One turning vector, and how many steps it has turned:
The counts run from 0 to 504.
[-161, 44, -32, -194, -283, 73, -46, -1, -76, -94, -360, -152, 272, 227, 181, -269, 155, 456, -127, 286, -95, 360, 110, -82, -323, -36, 365, 196, -48, -97, 67, 276, -1, 17, 50, 67, 116]	220
[-223, 97, 208, -182, -144, 290, 149, 193, -238, 147, -45, -234, -217, 160, -142, -73, 11, 292, -135, 102, 37, 197, 89, 75, -237, -223, -37, 27, -287, -251, -208, 272, 6, 265, -119, 42, 530]	211
[-102, 278, 1, 31, 30, -271, -218, -420, 118, 142, -41, -43, 358, 307, 90, 63, -141, -316, 82, 180, -165, 220, -189, 19, 107, 161, -260, -86, 5, 43, -293, -96, 95, -469, -28, -38, 171]	259
[38, -238, 186, 64, 165, -45, 117, -139, 116, -169, 18, 61, 122, 273, -259, 119, -299, -94, 399, -121, 106, -256, -140, 301, 53, 72, 14, 205, -383, 67, -197, -196, 383, -115, 180, 283, -258]	358
[-100, -233, -171, -221, 63, -11, -21, 24, 145, -9, -19, 97, -218, 282, 92, 20, -286, -155, 11, -198, 205, -242, -117, 27, -374, 210, -207, 69, -260, -448, -295, 132, 12, 406, -176, 219, 9]	402
[164, 200, -181, -186, 24, -91, 194, -97, 71, 297, 8, 135, 4, 31, 219, -309, 341, -86, -347, 193, 48, 260, -257, 119, 300, -283, -113, 68, 94, 230, 324, 2, -158, -247, 67, -313, -136]	263
[-461, -170, 204, -105, -122, 119, 287, 43, 68, 80, 45, 68, -290, 113, -108, 407, 80, -157, 125, -79, 287, 249, 196, 13, -118, -304, -145, 317, -276, 58, 207, 183, 246, -117, 143, -98, -48]	364
[-88, 112, 225, -164, -98, 315, 282, 234, -270, 119, 3, -190, -366, 0, -150, -252, 73, 255, -230, 85, -4, 38, 75, -77, -129, -340, 13, 182, -102, -191, -83, 229, -84, 292, -104, -35, 433]	210
[36, -157, -174, 256, -332, 365, 254, -12, -105, 146, 154, -17, 236, 328, -192, 206, 196, 208, -36, -173, 133, 185, 187, 369, 112, -67, 19, -104, -142, 228, -113, -3, 171, 155, -116, 175, 290]	43
[119, 34, -5, 57, 8, -78, -138, 73, 73, -163, -190, -79, 276, 193, 5, -81, 261, 27, -164, -349, -185, -165, 157, 485, -33, -281, 190, 165, 182, 198, 301, 27, -9, -377, 119, 96, -408]	343
[217, 51, -17, 334, -78, 319, 409, -24, 251, 14, 341, -88, 83, -178, -141, -68, -81, -48, -227, 142, -140, -158, 143, -161, -90, 89, -26, 251, 107, -4, -486, -256, -382, -95, 70, -66, 236]	9
[28, -64, -106, -60, -307, 47, 169, -175, 18, -304, 151, -198, 387, 307, 53, -244, -128, -144, -161, -16, 113, -99, -220, 335, 111, -112, -297, -251, 279, -220, -375, -78, -295, -29, 77, 68, 277]	502
[26, 175, -364, 240, 333, 40, 167, -158, 126, 252, -17, 82, -92, 103, 264, -7, 263, 37, -89, -132, -56, -53, 56, -333, -96, 307, -73, 283, 137, 164, 376, -60, 219, -157, -344, -114, -223]	63
[186, -342, 69, 306, -229, -44, -90, 87, 96, -272, 19, 105, -90, -266, 167, 105, -171, -588, 227, 15, -56, -149, -126, -252, -61, 285, 123, 203, 145, -95, 28, -180, 166, -162, 204, -119, -197]	161
[-137, 138, -297, 83, 94, 98, 279, -321, 185, 76, 77, 39, -191, 85, 164, -95, 256, -226, -114, -343, 174, -211, 361, -307, -162, 165, 53, 295, 400, 21, -47, 75, 18, -222, -54, -198, -195]	331
[-38, -132, 117, -274, -26, -191, 269, 36, -26, -287, -223, -138, 486, 360, -124, -208, -167, -34, -165, 39, -26, -25, -470, 194, -258, -218, -28, 53, -141, -90, -168, -345, -190, 57, 172, 41, -124]	189
[106, 191, 205, -117, -80, -29, -328, -178, 135, 39, 259, 64, -38, 22, 41, -75, -263, 71, 35, 453, 48, 199, 190, 301, 332, 29, -213, -48, -269, -103, -412, 206, -123, -167, 193, 286, 155]	14
[64, 48, 232, -146, 84, -204, -465, 3, 10, -341, -129, 2, -281, -69, 178, -238, -295, -100, 94, 138, -37, -309, 148, -176, -179, 256, 0, 181, 113, -411, 85, 212, 9, -85, 13, 208, -262]	405
[198, 27, 107, 199, 157, -66, -286, 220, 107, 162, -61, 62, -313, -83, 15, 151, -312, -513, 138, -157, -213, -208, -211, -133, -143, 251, -55, 112, -371, -135, -416, -125, 4, -69, -38, 8, -51]	169
[-249, 277, 221, -3, -64, -406, -241, -16, 226, 26, 68, -86, 113, 65, -117, 428, -119, 56, -211, 20, 166, 270, 287, 56, -210, 124, 75, 57, 39, 221, 113, -137, -56, -210, -240, 174, -291]	106
[-185, 74, -49, -145, 128, -194, 228, -307, 239, -160, 72, -76, 224, 374, 132, -54, 55, 408, -102, 398, 283, 126, 116, -58, 3, 147, -209, 231, 124, -48, 422, -9, 153, 2, -218, 151, -148]	296
[-86, 49, -352, -40, 336, 149, 306, -180, 40, 116, -149, -56, -29, 285, 203, -153, 302, 269, -223, -322, -99, -134, -145, 216, -9, -134, -116, 164, 122, -65, 411, 213, 210, -72, -268, -68, -124]	65
[-36, 21, -329, 7, -310, 161, 401, -60, 213, -47, 119, -73, 217, 160, 137, -172, 141, -47, -286, -78, 151, 5, -97, -35, -60, 19, 150, -77, 207, -75, -404, -139, -423, 96, -14, -264, 145]	500
[178, -11, 279, 112, -159, -38, 54, 28, 26, 149, 6, -21, -398, 35, -100, -283, 41, -564, 280, 69, 273, -248, -195, -326, 28, 149, -41, 44, -144, -140, -260, -163, 262, 111, -13, -326, -59]	438
[58, -311, 187, -85, -128, -111, 16, -46, -81, -278, 81, 152, -289, 134, -62, -115, -74, -38, 143, 141, 485, -262, 64, 121, 47, 65, -100, 113, 53, -211, 300, 75, 407, 319, -86, 258, -281]	127
[81, -93, 510, 182, -281, -139, -111, 188, 278, -198, 15, -154, 18, 96, -43, 34, -140, 28, 189, 577, 225, 23, 4, -121, -145, 180, -8, 97, -230, -249, -67, -93, 260, 255, -96, 135, -6]	205
[-248, 239, 78, -392, 449, -92, -16, 122, -257, 80, -90, 170, -444, 38, -98, 8, -52, -4, 92, -122, 182, -174, -274, 15, 184, -65, -181, -80, -280, 10, 239, 13, 93, 43, -225, -36, -211]	370
[57, -18, -313, -251, 185, 44, -70, -418, -53, 149, 103, 213, -353, 147, 108, -270, -115, 106, -24, -175, 145, -303, 132, 328, 305, 13, -76, -49, 1, -162, -203, 329, 112, 66, -90, 257, -96]	325
[78, -97, -35, -75, -87, 296, -139, 296, -273, -225, 64, 222, -348, -271, 84, 87, -282, -41, -91, -54, -62, 95, 435, -203, -240, 122, 52, 357, -98, -51, 136, 168, -311, -41, 218, 251, 48]	398
[257, -309, -75, 426, -429, 175, 268, -74, 195, 281, 163, -51, -98, -67, 169, -15, 147, -255, -285, 67, -11, 76, 38, 47, -62, 17, -99, 139, 229, -246, -9, 61, 234, 103, -149, -137, 439]	241
[-20, 207, 1, -203, 212, -130, -98, 88, 278, 144, 278, 300, -600, -210, 117, 83, -5, -29, -82, 72, 253, -87, 123, -41, 305, -18, -110, 161, -144, 2, 143, 168, -187, -142, 55, -68, -430]	94
[-33, 252, 315, 51, -54, -111, -128, 185, -138, 116, -321, -93, -126, -231, 28, -197, 287, 107, 60, 321, -212, 298, -121, -309, -33, -41, 445, 182, -97, 190, 206, -37, 144, -200, 38, -316, -77]	452
[-53, 36, 371, -41, 80, -53, -138, 151, 231, 75, -298, -219, -98, -140, 32, 12, 1, -16, -119, 88, -309, 120, 104, 28, -357, -272, 185, 505, -239, -164, -1, 259, -19, -332, 274, -70, -89]	175
[-132, 247, 200, -36, -95, 22, -235, -2, -203, 60, -59, -183, 45, 273, -138, 31, -250, 190, 122, 220, -67, 174, 68, -107, -240, 258, -59, -27, -312, -120, -419, 49, 142, 162, -203, 229, 422]	213
[-35, 163, 261, -274, -214, -56, -184, 333, -179, -425, -109, -4, -13, -195, -71, -214, -158, -119, 175, 201, 27, 4, -369, -80, 252, -33, 215, -234, -71, 30, -173, -248, -338, -151, 243, -184, -123]	192
[-275, -41, -165, -238, -174, -133, -226, -32, -386, 13, -146, 82, -382, -277, 51, -14, -51, -88, 23, -282, -24, 129, -296, -44, 143, -5, 462, -323, 215, 13, 19, 141, 166, -26, -181, -209, 33]	148
[-343, 97, 95, -429, 248, -243, -134, 149, -73, 64, -131, 130, -412, 109, -22, 126, -35, 105, 82, -37, 269, 10, -250, 134, 172, -145, -142, -89, -301, -38, 334, 155, 226, 28, -234, -77, -269]	371
[199, -72, 180, 212, 52, -229, -2, -572, 323, 216, -6, -104, 173, 64, 196, -183, 10, -87, -61, 420, -150, 57, 67, -31, -76, 123, -31, 471, 105, -155, -68, 104, 373, -320, 79, 39, -6]	251
[-230, 91, -215, -139, 116, 68, 194, -390, -33, 66, -42, -105, -91, 400, 48, -112, 147, -156, -268, -519, 74, -294, 159, 162, -53, -251, -179, 113, 406, -148, 48, 265, 11, -222, -61, -21, -31]	333
